Each path below is one point turned by a fixed rotation once a step. After each direction that follows a path, write how fast that rotation turns it, in degrees a step (0 if it stays still).
Each turn is a multiple of 5 degrees from 10 to 175, or 0.
Each row of a path follows its step; steps can be skipped.

step 0: [ 16  -9  13   2 -17  14  10   2  -3  17  -9 -10   8  -6  37  12  -7  -4
  12   2 -10   4   5   2  -8  -5  29 -29  -5   3   5 -13 -15  19   7]
step 1: [  4 -14  -4  17 -26  10  -4   4  16  -7 -11 -14   8  -8  35 -13  11   1
  14  -2   8 -18  -3   1   1   8  30 -15 -22  -7   3   3  -9  16 -13]
step 2: [ 15 -12  24   6 -26  15  11  -6 -11 -15 -10  11 -18   5  12 -11  -2  -2
   1  15   1 -17  -8  -4   9   2  25 -11 -12  -6  -4  14 -14  30 -15]
step 3: [ 12 -23  -6  14 -14   7  20   3   1 -14 -20  12 -23 -17  21   6 -19   6
   6  19  -4   9  -3 -14  17   8  17 -22 -14   5   1  -2 -19   2   1]
step 4: [ 13 -17  -4  13  -3  -1   0 -14  -3 -23  -1 -15 -11   3  32 -19 -18   9
  19   5  13  17 -12  -9   4   4  12  -6 -10  13  -2 -13 -23   9 -21]
step 5: [ 18 -18 -20  19 -23  14   2 -23   1 -11  20  16 -18   3  11 -10  -7 -13
   3  -1   8   8  -3   6   2  -7  14   4 -13  11 -13  10 -27  14 -10]
step 6: [  6  -3 -22   8 -23   8  13 -11   0   3 -15  10 -25   2 -10 -11 -11 -14
  -4  -6  -2  19 -12 -19 -14   9   6 -20 -18  14  -5  -4 -25  11 -17]
step 7: [ 20 -16 -17  -1 -13  -3  21  -9 -11  15   2   2   8  12  25   1 -25  -6
  -1  -4  -6  19 -11 -11 -30   1   9  -6 -12  -3   2 -15 -25   3 -12]
step 8: [ 16 -15 -21   4 -22   4  -1  -1   7  12  10 -18  16  -4  13 -17  -1 -19
  -8  -5  -7   3  14  -6 -13  14  30   6 -15  10  -6 -12 -26  19  -6]
step 9: [ 13 -11 -12 -10 -34   4  -1 -10   2   2 -13  -2   9  14   1 -15  -3 -19
 -29   2   2  -4 -13 -12  -2  11  29  -8 -18 -17  -3   6  -7  15 -21]
step 10: [ 19 -23  -7 -10 -15   1  21   9 -12   4  -7   5  -2   4  12  -7 -19  -8
  -9  15 -18  -7   0 -38   1  24  19   7 -13 -14  -6   5  -7   8  -2]
step 11: [ 17 -15 -10 -18  -7   3  -8  -4   0  -7  -1 -22   2   0  26  -7 -24  -6
  -7  18  -3  18   9 -25  24  12  27  -6  -3   2  -7 -17  -5   9  -1]
Directions:
[  2  -4   0  -1  -2  -3   1   4   3   1   6 -12   3  -1   8  -1   7   0
  -6  -6   9  -2   7  -1   5  -8 -10  -2  -2   5  -8  10  -2   2  -6] : 100
[ -5   1   5  -3  -5  -1   7   8  -2  -2  -1   1  17  -5   0  -1   1   0
  -8   7  -3 -14   3   4  -3   2   5  -5  -4   0   3  -6  -1   1  -7] : 45
[-4  0  0 -9  2 -7 15  3 -8  4 -6  0 -3 -4 14  4 -2  3  1  1 -1  8  3 -4
 -1  6 -5 -3  7  4  3 -3  0 -5  3] : 100
[ -5  -3  -4 -10 -15  -4  -1  -5  -4  -1   1  12  -5   3  -6  -8   7   5
   0  -4   6  -6   2   3   2   6  -4  -4   4  -1   0   3  -1   6   6] : 100
[  5  -2   2  -6  -3   1  -1  -9  -3   1   2   6   5   6   6  11  -5  -1
  -9   4   4   4  -5  11   3 -13   2  -5   4  -8   1   1   2  -3   1] : 160

step 0: [ -4  -9  -4  -1  29  18 -13   1   0   0   2  21  33   2  10 -28   7 -16
  -7  -9  -4 -13  34 -18  21 -14  -4  23   6  -6 -20  -9  -8  25 -11]
step 1: [-23  -5 -11  -5   3  -2  -7   4  30 -12   8  18  27   0   9 -28   0  -3
 -29 -24 -27   5 -12 -17   3  -7 -24  -5  -3  -2   8   4   9 -27  22]
step 2: [ -5  21 -15  -7  14  -8 -14 -16  -8  30  19  24 -16  10   3 -13 -25   0
  16 -16 -22  14 -13  12 -23 -29 -13   7 -16   7 -11   4   3 -16  11]
step 3: [  3 -29 -11   5   3  10   2 -35  -3  -4  32  10  -9  12  -2   4  -9  10
   9  -8  -3  14  23   2  23  -2 -11  28 -35 -16 -21 -12  -5  10  -1]
step 4: [  0  -6   8  11  -8   4 -11  14  21 -29  24 -17   8   0   9 -26 -16   5
  -6 -13  13  -6  -9  10  -4  10  -9  20  -6 -41 -22 -10  24 -19   3]
step 5: [ 15   9  15   5   6   1 -30  12 -11  -8  25  25  -2  18   6 -13 -21 -29
   4 -13   6  11  -7  24   5 -13  21   6  10  -8  23  15  -3 -31  -9]
step 6: [ -3 -48 -14  24   2   6  -7 -18 -19 -11  22  -3 -10  17  17   7  -5   6
   0   3   3   3  14   2 -19 -10   7 -11 -20  11  33  -1  -6 -22   3]
step 7: [  3 -18  12  10   5  14  15  -4   0  -7  -8 -18  17  -1  27 -11 -34   7
  22  11  12  -8  12  -3 -36   4  19   7 -10   6 -37   4   2 -20   1]
step 8: [ -1 -12  28  18  40  12   1   5  -6  14  -4   7  20 -12  21   6 -15 -16
 -19 -15   6   1   3   0  23  15  25  25  19  -4  -6   7  -9 -13   0]
step 9: [-27 -29 -11  16  17   7  -8  31  -2  11  19  -6  -5  -5   8   0  13 -22
 -19 -22 -23 -11  23 -14 -14 -10  -6  -6  24  11   8  -2  16 -18   5]
step 10: [-17  -2  -8  -6  10  23 -10  -5  19  16  -9   4  25  16  -2 -17   2 -25
  16  -3  -7   6  12 -15 -32 -38   0   7 -16  25 -16  10 -10  -1  -4]
step 11: [ -2 -12   0   1  36  10   3 -32  -8   3 -18  13  12   3   7 -16  -9   2
 -33  -1  -9   2  -4  -8  15  -9 -33  14 -19  -7 -23   6 -22  -7  20]
Directions:
[ 0 -6  6  1  3  7 -4  7  2  3  8 -3  4  9 -7 -5  4  0  5  6 -7 -3 -9 -7
  1 -1 -3 -4  9 -9  4  1 -4  2 -9] : 80
[ -1   0   3  -1  -5 -11  -2   1   0   1   5  11   6  -3   0  -9  -5  12
   5   1  -6  -1   0   0   6  -4   5   1  -6  -2   6 -11   9   5  -1] : 25
[-5 -2  6  4 -2 -4 -4 13  7  0  3 -2 -6 -3 -5  6 -2  2 -5 -8  8  1  8 -1
  3 -4  5 10  7 -7 -6  0  0  9 -1] : 80
[  0   9  -1   2  -4  -3  -2  -4   2 -10  15   5  -3   3   0   5  -3   0
  -2  13   4   3   1   4  -8   8  -3   9   0  -5   4  -2  -4  -3  -2] : 35
[  4  -1  -6  -1  -7   1  11  -2   9  -5   3  -1   2   1   6  -2   8   0
   8  -6   6  -9   5 -15  -2  -2   1   4  -4   0   2   0   1  -1  -7] : 115
[ -3  -9   1   2  -1   3   2   0  -6   0  -3  15  -4  -2   9   5   2 -10
   1   1   3   2  -4  -2   7   2  -3   1  -4  -7   5  -3 -10  10   2] : 135

step 0: [ 32 -12   2   1 -21  11  17 -13  -3 -33  19  14   0 -45 -10  10  -1  18
 -20   2  23  10 -15 -16   3   3  13  -7  10 -13  -1  11 -14  12   1]
step 1: [ 20  13  -1  32  -7  12 -14 -23  -2 -10  -7   2 -23   4  15  24   1 -10
  22   5   1 -14 -22 -15  -1  -3  21  -8   0 -27 -22   3   2 -37  15]
step 2: [ 20  20  -3  14 -22  -3  -5 -24 -27   4  12 -13 -10 -23 -18 -23   8   5
   0 -25   1   0   2  15  25  -3   3 -16 -10  -8  -9  29   5  19  29]
step 3: [ 24  -3   5  -3 -10  13  -3 -29   5  11  -2  20   1  -8 -14  -2 -18 -20
  36  -1  13   8  -9 -24   0  -3  40 -10 -19  -5   1  -4 -28  15 -11]
step 4: [ 27  16   3  21 -23   6  -7   1   1 -28   2 -23   6  -9  -3  22  23  15
 -11  -2   2   8   1  -3   6  10  33  24 -27 -22  17  11 -14  -3  13]
step 5: [ 25 -15   4  21  -1  41   2 -24 -28   5  -5  -2   2 -23   0   1  -8  -1
   3   1   8 -19 -19 -18   3   5 -15  -2  14 -23 -15   4 -27   7  25]
step 6: [ 24  10  -4  15  -9 -14  -3 -39  -7 -41  17 -15   3  11  11   4  -7  -8
  35  -2  15  11   7   8  10  -1  27  -9  13  -2 -15   9   6   7  18]
step 7: [ 21  23  21   2  -1  -6   1  -5 -20   0  14  18 -31 -17 -17   5  -5  -4
   1   1  11  -3 -10 -33  12  22   7 -11 -29 -23   6  24  -2  22   8]
step 8: [ 38  -1 -20  30 -17  26   1 -22  11  -7  -3  -1   4  -5  -7   5  12 -15
   6   2 -33   9   7 -18   1 -14  22  -7  -9   0 -12  27 -23  -7  -7]
step 9: [  7  12  17  25 -32  -2 -25 -21 -15 -13  -4  -8   8   5 -22   0 -11  12
 -16  -2  17  -4 -22  14  -2   3  15  -2   1 -39 -12   1 -25  22   9]
step 10: [ 12   3  -8  10  -2  27  -7 -35 -33  -1   0  -1   8  -4  20  -7  -1 -33
  26  14  -7  -6  -1 -13  17  26  21  14 -16  -5  11   0   2  12  24]
step 11: [ 32   6  -1  16  16   4  11 -11   3 -31  35   5   1  -5  -5  10  -7  19
  10 -26   4  22   9   3   4  13   3   1 -11 -16  -3  19 -31  31   7]
Directions:
[  4   3   9   9  -2  -9  -1   8  -1  -3   7  -4  10   0  12  -2   2   4
  -4 -10   1  -8  -1   3  -4  -5   2  -2  -7   3  -3   2   2   5  -3] : 155
[ -8   9   6  -1   2  -7   0   3  -4   1 -11  -5   0   3  -4   0  12  -3
  -4   0   1  -6   0  -7   6   6   1   4  -5  -9   2   2   8  -2   9] : 135
[-6 -9 -2  5  1 -5 -4 -2 -6 -4  7  5 -1 -2  3 -4  4 -8  8 -4 -1 -2 -5 13
 -1  9 -5 -5  1 -5 -1 -4  1 -6 11] : 85
[ -2   6   3   3  -9   1  -1   3  -2   4   6   1 -10   0  11   8  -3   2
   1  15   3   0   0   3  -3   7   5   2  -6   2   9  -3   6  -2  -2] : 120
[ -2   7   0  -3  -2   0  -9  -9 -10   4  -2  -6   1   6   3  -9 -11   1
   4   0   6  -1   3   3   5  -5  -3   0   4   8  -5  -4   7   6   6] : 95

step 0: [ 12 -24 -20   9  -8  -2  -8 -20 -15  15 -16   3  -9   6  -5 -16  21  -1
  23   7  37   7   8  18  15   6  17 -18  26 -11  16  11 -21 -20 -23]
step 1: [  2  12  -8 -17  -3  -6  23   0 -11  17 -22  21  47   3 -16 -23   5   8
   4  11  -1   1   1   8  15   0  15   8  17 -33   0 -16 -36  -4   0]
step 2: [-23 -11  13  21  22  -7   6   7 -15 -18 -13  -5   0 -10  -9 -12  -5  22
  25  11  11  -6  -3   9  -5  19   2  -5  52 -13 -13  -9 -26 -12  14]
step 3: [-29   7  -3   7 -12   4   4   3 -21  -7  10  -6  12 -16 -16 -15   5 -20
   1   7  20  -5  12  25 -10  -5 -25  13  17 -55  24  -5   4  -9   6]
step 4: [ -8 -34 -16  15  -5  15 -18 -13 -14  21  -7   5   5  -3  -5 -19  -1 -14
  20   6  24  -8  -3  37 -23  31   2   6   6 -10 -11 -10 -13  -4 -29]
step 5: [  3   2  -3   9  -5  -1  14  -2   5  19 -27  -4  13  -9  -9 -41   8 -10
  -8   0  10  17 -24   3  -2   3  11   4  12 -36  12 -25 -26  38  -8]
step 6: [ -9  -5  -3  29   5 -10 -23  28  -1   5 -13 -12  -5 -10 -13 -15  18  18
  19  -4  31   0  -4  18  23 -10  25   3  41  -2   5  -4 -25  -3  -9]
step 7: [-22   9  10  -8 -22 -36   3   4  -7  -5  -9  26  23 -13 -13 -14  23 -11
  11   6  26   0  33   5   7   6   5   9   4 -36   9  -7 -17  -4  -1]
step 8: [-28 -17  -6  22  -5   7  18  -5  -6   6 -10   0  15 -17 -10 -15  -4  -8
  21  19   4 -25  20   6 -15  17   4  -7  32  -4 -33  10 -25   1 -28]
step 9: [-20   8   0   1  14   7  33 -21 -11  22  -4 -20 -10  -5 -14 -38   7 -16
  -3   0  32  12   5  -2 -11  -8 -19  -6  19 -30  15 -10 -23   3   0]
step 10: [ -8 -20 -19   6  -1  11  -7  20 -22  26  -5 -11   1  10 -19 -17  -4 -10
  14   2  23  10  -6  19  17   9   4  41  29  -1   0 -10 -19 -27 -13]
step 11: [  7 -14   5  -6 -10 -17  -2   3 -12 -13 -28  23   2   1 -27 -13 -11 -14
  18   5  19  24  -1  -9  -2  22  13  11  10 -49  10 -13 -22  14  -2]
Directions:
[ 15  11  11   1  -5  -1  -4   2 -11  -1  -5   2   6  -4   1   4  -4   4
   2  -5   4   2   0  -3   5  -1  11   0   5   0  -2   0  -2  -1   2] : 70
[  6  -7   3  -2  12  -7  -4  -3   0   1  -1  -1 -12   0   0   4   4   4
  13  -2   6   6   3   4  -9   6   2  -8   1   3  -6   2   0  -1   0] : 170
[ 3  2 -7  0  1 -6  0  8 11 -7 -8 11 -4  8 -5  4  1  9  6  6 -2 -1 -2 -1
  7 -7  3 -1  0 -3  3 -5 -7 -2  2] : 70
[ -5   5   2  -9   3  -9   4  -8   0   4   5   2  -3 -11  -6   3  -4  -2
   0  -5  -1   5  -5  -4   2  -2   4  -5  -9 -14   5  -6   1   1  -1] : 175
[  3  -1   2   7   2   5   8  -2   7 -13  -2  -6  -7  -5   0   1  -4  -3
  -1  -4  -4   1  -4  -4   2  -4   0  -6  15  -5   2   6   2  10  -3] : 115
[ -4   7  -1 -14  -4  -2   2   3  -1  -7  10  -1   7   0  -5   2   4   6
   2   7   8  -3  -5  -1   1   5  -5  -9   7   5  -5   0   2   6  -2] : 65
[  3   0   0   0   5  12  -9   4  -3  -5   2   3   0   4  -6   3 -11   1
  -1   0   0   1 -10   7  -8   8  -5   4  -1  -9   4  -5   2   2   6] : 45
[ -7 -12   2  -1 -11  -7  -6   6  -8  -9  -5  -4  -1  -1   0  10   1  -2
   7   1   1  -3   0  -7  -2  -4  -2   5  -3  -6   3   5   7   0   0] : 90

step 0: [-12   8  13   2   0  40  -6 -22  -1  17  15  23  -1   0   7 -24 -12 -11
 -12 -35  17  18  14   0  -5  10 -15  -9   9  31  -4   6 -18  35   8]
step 1: [-15  -9 -11  11  20  16   8  -2 -17 -23 -33  17  10  11 -10  15   8   0
   2  -1 -16 -30  13   4  -2  29 -20 -35  19 -14 -26  21  13   7 -15]
step 2: [-17 -28  13 -23   3  -4 -14   6 -19  -2  -5   1  -1  12  -4  30 -28  -9
   0  15  -7  -6  14 -23  -8  -4  25 -12 -15 -35   4 -25 -25  12  26]
step 3: [ 25 -21  -3  -9   4  -3  -8  -3  -2  21   2 -12 -16  13  31 -14 -25  -9
  16   0  -1  36   8  -9   1 -19 -39  -3  26 -13   6  25 -23  -5  -5]
step 4: [-10  15 -25  -5   8  19   9  37  31  10  -3  -1 -10  -5   9  25 -11  22
 -32 -10  11  18 -16   4  -5  20   6 -11  19   3 -31  18  -7  15 -11]
step 5: [-13  18  44  24   4 -23   1   4 -16  16 -28   9   1  -7 -20  12 -19 -16
  -9   2  -4   1   6  12  11 -14  20 -27  22   9  -4 -13  -3  28 -21]
step 6: [  2   6 -32 -11  23 -11 -35 -12   2  16  -9 -31   7  16   0 -11 -11 -32
  -2   8 -17 -38  10  -7  12   3   8  14  17 -22  15   5  -3  13 -15]
step 7: [ 23   8   3 -35 -25   6   0 -28  35   5   3  -1  -5 -15  15  -6 -20   2
 -26 -20 -32   5   2   2 -14  17  -5 -12  -7  -6 -13 -18 -32  -4   2]
step 8: [-30  -5   3   5  10   5   5   1  -5  -4  -4  14 -15  16 -12 -11   1  28
 -13 -15 -29  33  32  20 -22  15 -15  -1  31  21  22   1   6  14 -15]
step 9: [ -9   3  12  19   0  14 -36  23   5   2  -6  40   8  41  18  15  11  -4
  -9  -3  -6 -39  10 -12 -15  -6  15  -4  12 -13 -17   5   3  13   4]
step 10: [ 29 -30  15  10  15  -8   5 -15 -15   3  -9  14  11  -5  -4  15 -28   1
 -22  11  -9  -6  -3 -17  11   1 -20  26  -1 -43  -2 -21 -22  -4 -23]
step 11: [-24   7  -4 -29 -14   4  -3  11  15  15 -14 -28  -8   9   9  26 -11  -8
 -22   2   2  22  25 -18   6   1 -38  34   2  16   8  14 -17  -3  12]
Directions:
[ 4  8  9  0 -3 11 -1 -8  4 -6  5 -3 -6  4  3  7  1 -5 -4  4 12  0  7  5
 -3 -7  5 -6 -1 -3  1 -4 -3 -3 -5] : 155
[-12   3   9   2   5   4  13   1   6  -4  -3   0  -3   1   5  -1   2   5
   5  11 -10  -6   2  -3   4  -3   6  -1   5   2   0   2   3   4   4] : 100
[ -2  -1  11   0  -3  -6   6  -5  -7  -3   5  -1  -4   5  -8   3 -13   2
  -8  -3  -3   8  -5   1   4   8   8   3  -4  -2   3   4   3  -3   4] : 130
[-1  0  1  0 -1  4 -3  1  7  2 -8 -4 -1  5  3 -3 -1 -4 -4  1  2 -7 -7  9
 -9  3 -3  0 -4 -9  1 17 10 -4  4] : 135
[ 9 -1  3  4 10  1 -6  3  7  7 13  5  2 13 -2 -9 -3 -7  6  5 -1 -1 -4 -2
  5 -1  3 -1 -1  0  4  1 -4  1  4] : 110
